The rows below fall into families. The same turns and mirrors carry the whole set onto itself and the rows of a family onto each other. For each named row, which other rows are in its family? Write them in the order they are listed.
These 32 rows form 4 families of 8 rows each.
latid: [ 15  10   9 -12 -32  14 -31  -3   4  -3  -5 -11 -11   9 -14  12  22  14
   9  20 -13  14  18]
dopa: [ 20  17   3 -20 -31  18 -30   1 -10  -2  -8  -2  -3  12  -4   7  26   5
   9  14  -5  18  20]
lod: [-10 -11   4  24   6  -4  33  -9   2  -1   0   6   0   5 -14 -31 -33  -4
  -8  -8  -5 -11 -11]
depop: [ 10  21   1 -19 -38  11 -33  -1  -3   2 -10  -1 -14   4   8  12  21  17
   9   7  -2  14   9]
Sol: [ 10  22  12 -17 -33  19 -33   0  -4   8  -2  -4 -17  22  -8  -7  15  14
  15  18  -7  15  17]
Mure: [-16 -11   7   8   7   7   9   7  19   5  13 -20 -14  -5   5 -24 -45  -4
   5 -24  18  -1  -3]
Seko: [-12   5   1  21  -7 -10  27   3   9   1  -2   1  -9   7 -14 -33 -46  -9
   3  -2   6  -3  -3]
Podak: [ 11   3   4 -38 -18   6 -19   1 -30  17  -4 -18   6   5   7 -15  23  -8
  -4   4 -23  11  12]
piv: [  6  25   1 -12 -11  16 -29  -3 -15   6 -13 -15 -12 -15 -20  29  16   0
   6  20  -6   4  -9]
piri: [ 18  -1   7 -25 -14   2 -17  -8 -27  12 -13  -6   9   6  15   1  32  -8
  -3  13 -23   4   7]
dob: [ 17  14  -1 -16   7  15 -21 -16 -15  10  -4 -25  12  10  15  17  26  -7
  16  20 -17  -4  12]
veke: [ 15  20   4 -12  11   9 -24  -7 -13   3 -12 -17  10  -1   7  21  28   3
  19  25  -7  -1   3]
Mogob: [ -3 -15   3  11  12  16  14  -4  29  12  24  -9 -10   6  10 -27 -35 -13
   7 -21  13   1   9]
repar: [-15  -7   2  15   6 -11  24  -5  13   2   4  -1  -1   8 -14 -40 -38   1
  -7 -14   6  -2  -3]
Mevi: [ -4  -2   4   3  -2  19   0 -29  10  11   3  21  -2   0   9 -22 -30 -21
   3 -39  21 -18  -1]
Kodi: [-20   5   5  25   4  26  16   3   8   3   0  11  -3  12 -10 -25 -30 -18
  -3 -35  -8 -19   8]
nebel: [ 10  15   4  -7   9   1 -15  -9 -10  16 -20 -25  21  11   8  22  21  -2
  29  18  -9  -9  11]
sede: [ -3  -2 -13  19   3 -18  29  -3   6  -6   7   6  -6   6 -17 -33 -25   6
  -6  -4   9 -10 -10]
mora: [-23   4  -8  21  -7  16  17   6  -3  -2  -3  -3  -2  16  -5 -20 -35 -19
  -9 -36  -8 -23   1]
Koru: [  4 -11   0   7  20   5  12  13  28   3  27 -11 -14  -2  -1 -17 -29  -6
  -1 -25  17   5   5]
Vedaz: [  2   0  10  -7  -9  10 -38  -8  -7  12 -23 -23  -4  -8 -24  23  14   6
  12  12  -8   3 -20]
zore: [-14  -1  -3  17   2  17   6 -20  11  17  -2   7  -6   6  -3 -30 -31 -23
   6 -42  10 -17  -5]
lov: [-15   4  -8  22  -3  35  16   1   3 -11   4  15   8   6 -12 -13 -32 -23
  -6 -21 -13 -21   5]
kirun: [  8  26  -7 -18   0   4 -12 -12 -24   4 -11 -23  15   1  14  22  19   9
  13  21  -3  -3   1]
saton: [ 24   6  -6 -30 -20   6 -27   0 -18   8 -11 -10   2   2  10  -4  27  -1
  -6  14 -18  15   7]
zesu: [-16   2  -2  31   1  19  23  -7  12  -5   4   5  -2  17 -20 -15 -30 -11
  -7 -22 -11 -23   9]
siga: [ -9 -14   6  10  -1  14   8 -21  11  16  13   9 -16   5  -2 -27 -22 -23
   3 -43  19  -9  -2]
nubi: [ 13   2  11 -13 -15  13 -31 -17 -14   8 -10 -19 -14  -7 -23  15  25   9
  11  19   3   7  -9]
dom: [-10 -13   2  16  16   9  20   8  21   9  15 -12  -4   8  -6 -27 -38 -10
   6 -19  18   5   2]
taz: [  6  10   2 -17  -6  12 -37 -16 -12   2 -16 -19   2 -13 -17  21  26   5
   6  17  -1  -1  -6]
doman: [-18  10   7  10   6   5   6 -13   8  18   4   6 -12   8   4 -21 -32 -33
   8 -39  18 -19   3]
gira: [ 13  11   0 -35 -19   0 -19   9 -16  13  -5  -8   7  -4  15   9  23 -13
  -4  13 -12  18  13]

Same family as nebel: Sol, Podak, Mevi, sede, Koru, Vedaz, lov
Same family as gira: depop, Mure, Seko, piv, mora, kirun, doman
Same family as nubi: latid, lod, piri, dob, Mogob, zesu, siga

